[114 105 146  88 111 129] -> z941
[118 208 164 155  97 156] -> z869
[120  96 134 101 106 173] -> z722
[120  96 134 101 106 169] -> z191
diff z191: [120  97 134 101 106 169] : 2, [96]
diff z191: [120  96 134 102 106 169] : 4, [101]
diff z191: [120  95 134 101 106 169] : 2, [96]

[144 101 144 138] : z648
[ 97 104 118 116] : z67
[ 84 120 116 170] : z414
[ 65 149 114 192] : z479
[110 128 113 138] : z849
[ 64 150 114 193] : z613
[129  60 122 121] : z52
[ 98 150 109 150] : z889
both z414 z67:  : [116]
diff z648: [144 100 144 138] : 2, [101]

[ 84  90  99  94 110 122 158 123  73]  z234
[ 82 195  80 177 193 153 181 149 163]  z204
[110 126 118 102  91 165  91 133 107]  z515
[123  84  94  73 111 158 122  99  90]  z108
[133 157 124 155 142 115 106 118 178]  z661
[192  91  71  94 112  87 205 101  98]  z230
[222 122 119 176 178  63 140 122 163]  z678
[192  71 205 101  87  90  98  94 112]  z642
[110 150 157  98 100 132  97 179 109]  z190
[125  98 148 122 135  92 165 109 115]  z809
[125 114 159 137 101 154  98  77 172]  z473
diff z190: [110 150 157  98 100 131  97 179 109] : 6, [132]
perm: [112  94  98  90  87 101 205  71 192] : z642
diff z809: [125  98 148 123 135  92 165 109 115] : 4, [122]
perm: [ 90  84 122  94  99 123 158 110  73] : z234
diff z230: [192  91  71  94 112  87 205 102  98] : 8, [101]

[116  99 113 139] = z474
[ 97 173 135  95] = z290
[133 200 159 166] = z888
[174  97 135  95] = z667
[154  68  97 146] = z216
perm: [135  95 174  97] : z667
diff z888: [133 201 159 166] : 2, [200]
perm: [ 95 174  97 135] : z667

[178 206 112 108 163  93 135]  z107
[101 121 190 148 103 143 137]  z143
[131 171 121 136  68 160 124]  z214
diff z214: [131 171 121 135  68 160 124] : 4, [136]
diff z143: [101 120 190 148 103 143 137] : 2, [121]
diff z214: [131 171 121 137  68 160 124] : 4, [136]

[103 120 103 113  93 125 144 156 134 126 176 136 128 107 181  94 151 140
 114  77  90  74 169 100]  z441
[135 151 143  77 103 102 111 113 125 200  99 107 128 135 104 103 149  86
  99  83 161 132 165 170]  z134
[130 142  90 119 120 174  94 114  89 170 124  82 128 102 167 108 133 145
 130 102 116 109 157 129]  z618
[146 107 101  98 116  99 106 115  82 162 144 159 137 166 149  91 137 128
 114 117 166 112 116 117]  z956
[144 162 106 159 149  82 107  91  99 146 113 116 128 137 114 116 166 117
 101 166 115  98 137 117]  z75
[104  99 170 103 102  77 125 165 135 161 143 111 103 132 149 114 151 135
  86  83 200 128 107  99]  z569
perm: [ 82  91  98  99 101 106 107 113 114 115 116 116 117 117 128 137 137 144
 146 149 159 162 166 166] : z75
diff z75: [144 162 106 159 149  82 107  91  99 146 113 116 128 137 114 116 166 117
 101 167 115  98 137 117] : 20, [166]
perm: [103  99 125 132  77 107 149 170 143 102 200  99 165  83 135 103 128 113
  86 111 104 161 135 151] : z134
diff z75: [144 162 106 159 149  82 107  91 100 146 113 116 128 137 114 116 166 117
 101 166 115  98 137 117] : 9, [99]

[ 81 111 119 131  51]  z523
[183 172 136 159 148]  z862
[ 87 151 137 146 126]  z81
[119  51  82 111 131]  z223
[148 172  91 173 116]  z123
[ 88  51  82 111 131]  z136
[112  88 117 161 123]  z626
[203 182  98  37 102]  z192
[ 98  81 131 106 137]  z581
[ 97 125 115 108  73]  z337
find: [ 81 111 119 131  51] : z523
perm: [ 51 111 119 131  82] : z223
both z81 z581:  : [137]
diff z81: [ 86 151 137 146 126] : 1, [87]

[124 120 139 152 145 123 132 109  87 116 129 130 138 134 133 153 141 122
 124 125 123 123  96 125 118 121 136 121 129 129 134 110 115 147 135 100
 111 130 144 106 164 119 127 115 143 124  89] = z985
[ 80 133 112 142 110 100 133 156 108 141  95 138 149 109 125 108 127 129
 132 127 129 125 127 150 140 158 112 133 118 111 117 150 153 156 137 123
  96 117 129 133 144 126 133 105 131 125 118] = z759
[124 116 135 127 132  86 127  80 111 132  72 142 144 118 130 106 130 120
 131 121 105 126 107 153 129 140 143 129 111 136 127 128 110 136 140 121
 117 138 147 147 115 119 100 120 126 130 137] = z360
[118 126 119 151 127 127 125  89 153 105 123 132 117 109 117 147 129 123
 143 113 127 121 136 111 143 111 108 128 108 125 133 122  91 103 134 141
 210 143 156 100 164 117 118 107  91 130 117] = z268
[108 125 127 129 158 133 123 131  96 125 112  95 108 117 132 126 156 126
 133 117 144 129 112 150 133 142 144 149 137  80 153 118 105 100 118 110
 127 156 140 133 129 150 127 109 138 141 133] = z51
[130 136 132 116 144 130 122 174 119 136 136 123 146 125 135 120 136 136
 117 127 133 116 147 128 116 120 143 120 116 116 125 135 123 105 126 156
 168 120 123 123 147 140 129 108 141 125 145] = z341
find: [108 125 127 129 158 133 123 131  96 125 112  95 108 117 132 126 156 126
 133 117 144 129 112 150 133 142 144 149 137  80 153 118 105 100 118 110
 127 156 140 133 129 150 127 109 138 141 133] : z51
perm: [ 91 132 128 103 117 156 121 118 134 117 151 119 117 147 143 153  89 100
 141 125 109 107 127 125 164 117 126 118 127 108 133 129 123 136 130 143
 108 122  91 143 105 127 111 123 113 111 210] : z268
diff z360: [124 116 135 127 132  86 127  80 111 132  72 142 144 118 130 106 130 120
 131 121 105 126 107 153 129 140 143 129 111 136 127 128 110 136 140 121
 117 138 147 147 115 119 100 119 126 130 137] : 44, [120]
find: [ 80 133 112 142 110 100 133 156 108 141  95 138 149 109 125 108 127 129
 132 127 129 125 127 150 140 158 112 133 118 111 117 150 153 156 137 123
  96 117 129 133 144 126 133 105 131 125 118] : z759
perm: [ 80  95  96 100 105 108 108 109 110 111 112 112 117 117 118 118 123 125
 125 125 126 127 127 127 129 129 129 131 132 133 133 133 133 133 137 138
 140 141 142 144 149 150 150 153 156 156 158] : z759
find: [130 136 132 116 144 130 122 174 119 136 136 123 146 125 135 120 136 136
 117 127 133 116 147 128 116 120 143 120 116 116 125 135 123 105 126 156
 168 120 123 123 147 140 129 108 141 125 145] : z341

[125 130 126 145 154  94 113 112 114 103 134 121 125 136 106 108 121 139
  90 152 140 124 148 112 141 144 126 125 101 134  98 146 162 134 145  93
 122 115 136 131 113  77 145 137 180 126 136 143 117 130 144 107 115 134
 129  78 124 117 109] : z13
[112 101  94 150 134 129 154 122 145 160 137 130 180 115 107 143 148 146
 106 144 134 122 144 114  90 123 133  77 122 162 141 140 145  98 152 103
 123  78 136  93 136 125 112 117 131 134 113 139 136 126 117 146 162 113
 115 108 126 109 112] : z401
[132  64 127 136  75 169 188 111 114 126 125  93  74 115 136  78 117 118
 146 126 130 110 105 153 160 125 124 129 141 145 147 146 135  93 144 124
 106 118 152 140  93 131 138 122 174 123 125 135 129 128 128 136 118 123
 114 135 159 126 126] : z120
[117 118 125 129 126 126 123 110 126 135 114 140 136 127 129 130 125 138
 146 128 131 123 136 135 148 136 132 128 125 114 122  78  75 118 188 169
 174  74 144 135 124  93 118 145  93 152 124  93 146 153 141 160 159 126
  64 115 106 111 105] : z741
diff z120: [132  64 127 136  75 169 188 111 114 126 125  93  74 115 136  78 117 118
 146 126 130 110 105 153 160 125 124 129 141 145 147 146 135  93 144 124
 106 118 152 140  93 131 138 122 174 123 125 135 129 128 127 136 118 123
 114 135 159 126 126] : 51, [128]
perm: [ 74 125 114 128 141  64  93 105 160 136 126 124 126  93 152 129 153 145
 132 118 136 131 125 126 136 135 114 127 111 117 123 174 147 118 124 138
 188  75 169 159 110 123  78 128 144  93 135 135 106 130 125 146 118 122
 115 129 146 140 126] : z120
perm: [126 109 112 112 101  94 150 134 129 154 122 145 160 137 130 180 115 107
 143 148 146 106 144 134 122 144 114  90 123 133  77 122 162 141 140 145
  98 152 103 123  78 136  93 136 125 112 117 131 134 113 139 136 126 117
 146 162 113 115 108] : z401
find: [125 130 126 145 154  94 113 112 114 103 134 121 125 136 106 108 121 139
  90 152 140 124 148 112 141 144 126 125 101 134  98 146 162 134 145  93
 122 115 136 131 113  77 145 137 180 126 136 143 117 130 144 107 115 134
 129  78 124 117 109] : z13
perm: [138 146 118 105 135 132 140 111 136 135 123 117 160 131 125 126 128 125
  93 106 118  75  93 126 124  74 125 145 114 141 188 130 127 159 153  64
 135 129 118 136  93 126 174 126 146 128 122 115 114 110 136 144 152  78
 129 124 169 148 123] : z741
diff z120: [132  64 127 136  75 169 188 111 114 126 125  93  74 114 136  78 117 118
 146 126 130 110 105 153 160 125 124 129 141 145 147 146 135  93 144 124
 106 118 152 140  93 131 138 122 174 123 125 135 129 128 128 136 118 123
 114 135 159 126 126] : 14, [115]

[139 133 140 122 116 157 122] : z981
[122 115 128 127 124 131 155] : z724
[142 153 132 128 125 124 148] : z625
[139 133 137 122 138 157  92] : z490
[129 114 103 127 145 133 121] : z913
[133 144 121 124 138 117 140] : z183
[127 145 121 129 103 133 115] : z929
[132 117 140 124 139 144 121] : z580
[133 144 132 124 138 121 140] : z525
perm: [117 121 124 133 138 140 144] : z183
both z580 z490:  : [139]
both z490 z580:  : [139]
perm: [103 115 145 133 129 127 121] : z929
both z724 z525:  : [124]

[114 116 144  90  58] -> z788
[115 109 131  83  55] -> z816
[188 114  90 144  58] -> z389
[ 55 127 147 109 118] -> z702
[ 52 117 127  91 188] -> z45
perm: [ 58 144  90 114 188] : z389
diff z389: [188 114  90 144  57] : 5, [58]
perm: [ 52  91 117 127 188] : z45
diff z702: [ 55 126 147 109 118] : 2, [127]
perm: [ 58  90 114 116 144] : z788
both z45 z389:  : [188]

[128 123 158 126 135 129 114 100 133 123 138 135 142 145 120 128 139 128
 125 127 123 155 129 129 126 135 129 127 128] -> z48
[128 127 129 127 126 145 100 157 135 142 129 135 129 114 120 133 139 128
 138 155 129 123 123 125 128 135 123 126 128] -> z710
[133 125 157 135 100 129 127 128 120 126 142 123 128 123 129 114 128 139
 129 100 138 128 135 128 145 127 126 123 155] -> z855
find: [128 127 129 127 126 145 100 157 135 142 129 135 129 114 120 133 139 128
 138 155 129 123 123 125 128 135 123 126 128] : z710
perm: [123 100 138 135 126 145 129 120 128 157 128 125 127 114 129 129 127 128
 155 128 126 142 123 128 133 135 123 100 139] : z855
diff z710: [128 127 129 127 126 145  99 157 135 142 129 135 129 114 120 133 139 128
 138 155 129 123 123 125 128 135 123 126 128] : 7, [100]
find: [133 125 157 135 100 129 127 128 120 126 142 123 128 123 129 114 128 139
 129 100 138 128 135 128 145 127 126 123 155] : z855
perm: [126 128 128 127 129 127 126 145 100 157 135 142 129 135 129 114 120 133
 139 128 138 155 129 123 123 125 128 135 123] : z710

